In the rows, 100 means zero.
The same turns and mirrors carry the whole set onto itself and the rows of a family onto each other. Which other rows belong to the same family as each row named below? List them in the order they appear above.
These 40 rows form 5 families of 8 rows each.
sude: [92, 68, 102, 105, 91, 105, 129, 118]
zev: [113, 88, 63, 100, 97, 71, 82, 126]
viro: [120, 89, 106, 66, 96, 89, 133, 117]
zopu: [101, 93, 104, 65, 104, 89, 139, 116]
Puva: [99, 80, 89, 84, 86, 82, 135, 140]
zumud: [85, 104, 71, 111, 96, 64, 93, 110]
Kises: [120, 100, 71, 91, 115, 80, 79, 100]
vaz: [97, 77, 75, 130, 97, 91, 101, 101]
noter: [117, 81, 82, 123, 102, 108, 97, 103]
pav: [111, 87, 119, 79, 101, 102, 125, 97]
gosur: [124, 85, 71, 103, 113, 93, 83, 99]
gozer: [123, 88, 74, 119, 97, 99, 92, 94]
vobob: [125, 73, 69, 109, 98, 89, 87, 117]
tatod: [74, 92, 92, 93, 87, 76, 123, 135]
Navub: [90, 78, 93, 84, 96, 92, 143, 129]
deki: [93, 100, 110, 66, 89, 78, 129, 106]
vogi: [119, 89, 93, 109, 108, 96, 98, 76]
val: [92, 110, 109, 66, 97, 73, 118, 112]
Lanog: [105, 95, 62, 123, 91, 83, 89, 112]
masik: [77, 84, 88, 112, 88, 83, 135, 120]
nevip: [137, 84, 80, 93, 104, 89, 84, 103]
lavo: [104, 122, 79, 92, 102, 68, 86, 111]
peve: [88, 72, 101, 94, 82, 95, 136, 116]
Bosur: [111, 83, 62, 111, 108, 88, 84, 112]
lakek: [89, 93, 94, 72, 98, 80, 138, 128]
tafi: [125, 99, 74, 84, 102, 71, 80, 112]
Dun: [105, 96, 96, 66, 91, 74, 131, 132]
lovo: [106, 115, 89, 90, 107, 69, 90, 86]
kuvo: [80, 112, 95, 85, 94, 65, 128, 113]
Nudo: [104, 81, 114, 80, 90, 98, 134, 99]
nus: [104, 106, 112, 78, 102, 85, 130, 87]
zimer: [78, 90, 97, 83, 81, 75, 131, 124]
Zupen: [94, 95, 67, 122, 95, 82, 92, 125]
tes: [128, 107, 94, 94, 110, 95, 89, 89]
Vakip: [101, 77, 105, 105, 97, 104, 137, 95]
nupu: [115, 71, 99, 84, 90, 98, 138, 125]
taz: [126, 108, 81, 99, 102, 86, 86, 87]
lef: [103, 78, 102, 77, 100, 101, 143, 116]
kasud: [108, 97, 62, 101, 109, 75, 79, 113]
Mese: [108, 115, 68, 101, 96, 70, 84, 106]

Which other rows belong to the same family as peve? gozer, deki, Lanog, Nudo, zimer, taz, Mese
Which other rows belong to the same family as lef? zopu, Kises, gosur, Navub, Bosur, lakek, kasud
Which other rows belong to the same family as sude? noter, pav, tatod, val, lavo, Zupen, tes

The same turns and mirrors carry the whole set onto itself and the rows of a family onto each other. Which other rows belong to the same family as each row named below? List them in the order they appear above.
These 32 rows form 4 families of 8 rows each.
Peluz: [110, 85, 81, 51, 106, 87, 119, 138, 108, 126, 118, 136]
zopad: [136, 81, 92, 66, 99, 114, 109, 107, 122, 110, 68, 131]
Fisul: [149, 62, 96, 78, 107, 98, 113, 145, 79, 118, 55, 124]
Famig: [126, 67, 106, 66, 104, 93, 106, 112, 89, 141, 90, 119]
Fafe: [121, 96, 103, 74, 120, 117, 132, 103, 110, 104, 90, 133]
setos: [147, 111, 67, 76, 117, 78, 118, 150, 87, 88, 112, 111]
gug: [145, 110, 67, 82, 94, 82, 128, 132, 61, 94, 111, 114]
gapib: [131, 99, 58, 86, 107, 85, 92, 120, 65, 90, 109, 116]
goti: [138, 75, 104, 76, 88, 93, 117, 109, 97, 125, 66, 139]
Dasiz: [129, 79, 57, 45, 98, 110, 111, 131, 58, 126, 97, 132]
pufop: [141, 72, 91, 93, 113, 127, 109, 152, 100, 91, 70, 125]
Pesik: [136, 101, 51, 64, 87, 106, 103, 127, 69, 119, 114, 111]
Tuva: [124, 107, 97, 91, 126, 86, 125, 135, 95, 92, 120, 121]
Mep: [141, 86, 62, 54, 127, 93, 139, 137, 98, 127, 118, 138]
vobi: [134, 50, 87, 75, 96, 100, 103, 151, 61, 106, 83, 121]
Fut: [138, 105, 61, 63, 109, 96, 128, 143, 113, 113, 127, 128]
Beze: [132, 111, 72, 71, 119, 77, 143, 148, 95, 105, 111, 115]
Liv: [142, 106, 51, 79, 103, 80, 110, 129, 58, 112, 97, 109]
pup: [152, 57, 90, 103, 100, 102, 121, 145, 84, 103, 68, 122]
Zet: [161, 63, 98, 75, 91, 104, 107, 114, 89, 125, 71, 123]
Ziso: [133, 100, 44, 64, 95, 99, 120, 122, 84, 137, 111, 126]
zofog: [119, 62, 76, 105, 104, 115, 109, 129, 100, 82, 85, 127]
zapa: [127, 76, 84, 94, 109, 112, 123, 138, 118, 87, 65, 131]
Tisi: [126, 78, 90, 67, 100, 96, 119, 100, 110, 84, 75, 140]
Gav: [123, 101, 57, 53, 112, 101, 118, 143, 103, 130, 114, 112]
suti: [129, 79, 85, 83, 111, 124, 129, 143, 82, 68, 84, 134]
Nepa: [157, 62, 100, 55, 115, 96, 123, 109, 93, 120, 75, 126]
rok: [146, 100, 78, 65, 114, 69, 124, 132, 90, 82, 120, 134]
guf: [142, 101, 73, 85, 118, 109, 117, 128, 46, 92, 99, 115]
lun: [127, 85, 42, 76, 120, 109, 107, 125, 73, 133, 108, 119]
fol: [150, 45, 85, 92, 120, 114, 114, 139, 83, 118, 85, 113]
Pon: [130, 86, 98, 90, 93, 123, 112, 115, 117, 99, 81, 140]

Which other rows belong to the same family as Ziso? zopad, setos, Fut, Liv, pup, Zet, zapa
Which other rows belong to the same family as Pesik? Fisul, gug, goti, pufop, Beze, Gav, Pon

The same turns and mirrors carry the whole set onto itself and the rows of a family onto each other. Which other rows belong to the same family as each row named below? List them in the order they appear above.
These 36 rows form 6 families of 6 rows each.
sotiv: [95, 112, 82, 146, 116, 98, 93, 82]
begu: [126, 71, 94, 99, 109, 82, 80, 113]
bobi: [118, 126, 112, 123, 124, 92, 83, 129]
Zib: [99, 108, 105, 111, 141, 62, 71, 109]
zogor: [88, 112, 131, 110, 121, 68, 82, 106]
meko: [90, 112, 102, 131, 92, 92, 97, 72]
Getek: [98, 113, 78, 138, 125, 91, 98, 79]
tavu: [95, 100, 83, 138, 112, 77, 88, 69]
tid: [120, 77, 104, 106, 79, 95, 92, 102]
nerad: [97, 127, 120, 119, 128, 74, 87, 121]
boki: [96, 117, 119, 122, 131, 71, 64, 97]
Nopo: [114, 65, 86, 106, 114, 69, 83, 103]
gezav: [91, 97, 92, 139, 102, 93, 90, 68]
Zon: [120, 71, 96, 116, 86, 95, 91, 114]
dulom: [114, 115, 84, 139, 115, 114, 99, 96]
vodar: [100, 101, 77, 137, 132, 99, 85, 81]
Saram: [123, 71, 97, 102, 104, 84, 95, 122]
zepa: [97, 120, 101, 129, 115, 83, 97, 66]
Suta: [99, 110, 120, 108, 129, 58, 82, 114]
simil: [123, 62, 88, 124, 109, 83, 94, 103]
vol: [96, 103, 79, 129, 110, 95, 89, 68]
motis: [94, 104, 82, 141, 106, 99, 90, 75]
Bif: [115, 75, 123, 113, 92, 83, 97, 118]
kon: [104, 131, 129, 119, 107, 73, 89, 114]
ros: [103, 78, 115, 107, 79, 83, 93, 101]
sota: [106, 115, 81, 149, 123, 101, 88, 87]
Saz: [136, 78, 88, 112, 103, 88, 85, 118]
mav: [121, 117, 127, 115, 111, 83, 70, 124]
Dobig: [125, 79, 105, 107, 92, 106, 96, 114]
dukeb: [121, 100, 79, 128, 119, 107, 101, 78]
Doda: [119, 72, 95, 104, 87, 91, 87, 107]
doro: [100, 119, 123, 103, 119, 65, 73, 115]
fikuz: [122, 72, 95, 96, 98, 84, 88, 113]
depu: [106, 131, 123, 121, 124, 83, 92, 119]
gibi: [95, 127, 124, 123, 119, 78, 79, 118]
geb: [101, 120, 119, 107, 127, 66, 84, 121]

Which other rows belong to the same family as zogor? tavu, vodar, kon, Saz, Dobig
Which other rows belong to the same family as Suta? begu, tid, gezav, sota, depu
Which other rows belong to the same family as Zib? bobi, meko, Nopo, dulom, ros
Which other rows belong to the same family as gibi? Getek, Zon, Saram, vol, doro

The same turns and mirrors carry the whole set onto itself and the rows of a family onto each other. Which other rows belong to the same family as each row named below? List them in the order they appear above.
These 30 rows form 5 families of 6 rows each.
vogab: [111, 95, 123, 73, 81, 82, 87, 122]
Tov: [110, 80, 113, 91, 128, 128, 82, 95]
bur: [66, 111, 112, 117, 105, 110, 100, 112]
fon: [94, 115, 112, 80, 102, 70, 77, 125]
Vum: [123, 96, 118, 113, 106, 122, 88, 82]
Vasu: [84, 105, 93, 75, 101, 87, 88, 131]
big: [75, 111, 106, 101, 111, 83, 62, 118]
gog: [70, 93, 107, 107, 94, 100, 60, 117]
nevo: [129, 95, 134, 83, 120, 99, 80, 96]
dotaz: [135, 103, 119, 93, 93, 103, 102, 94]
norug: [78, 113, 94, 122, 94, 102, 75, 106]
Salet: [89, 120, 95, 102, 80, 84, 90, 118]
Neno: [81, 100, 109, 88, 81, 81, 74, 128]
nev: [121, 106, 126, 72, 106, 78, 85, 113]
Sofim: [103, 98, 132, 108, 115, 126, 110, 92]
sul: [126, 86, 117, 70, 117, 111, 97, 104]
lanef: [87, 81, 119, 114, 107, 119, 59, 98]
Nul: [79, 102, 121, 120, 114, 126, 100, 98]
Vasal: [95, 101, 105, 128, 106, 121, 75, 88]
Govu: [112, 98, 107, 62, 102, 91, 100, 123]
bufik: [128, 83, 134, 79, 94, 101, 86, 104]
tuf: [82, 87, 99, 103, 126, 124, 71, 103]
Depul: [69, 99, 90, 96, 112, 104, 74, 121]
Sivil: [118, 116, 108, 87, 80, 84, 102, 111]
dapa: [113, 103, 133, 92, 104, 110, 121, 102]
gepu: [75, 117, 113, 100, 94, 94, 112, 122]
tezoz: [82, 100, 114, 112, 126, 104, 55, 100]
kotut: [116, 76, 132, 99, 107, 120, 72, 92]
Zetib: [99, 113, 124, 88, 93, 94, 123, 117]
pifi: [110, 91, 128, 103, 130, 112, 64, 89]

Which other rows belong to the same family as norug? Vum, dotaz, Salet, Vasal, Sivil
Which other rows belong to the same family as Sofim? bur, Nul, dapa, gepu, Zetib
Which other rows belong to the same family as nev? fon, big, nevo, tezoz, pifi
Which other rows belong to the same family as tuf? Tov, Vasu, sul, Govu, Depul

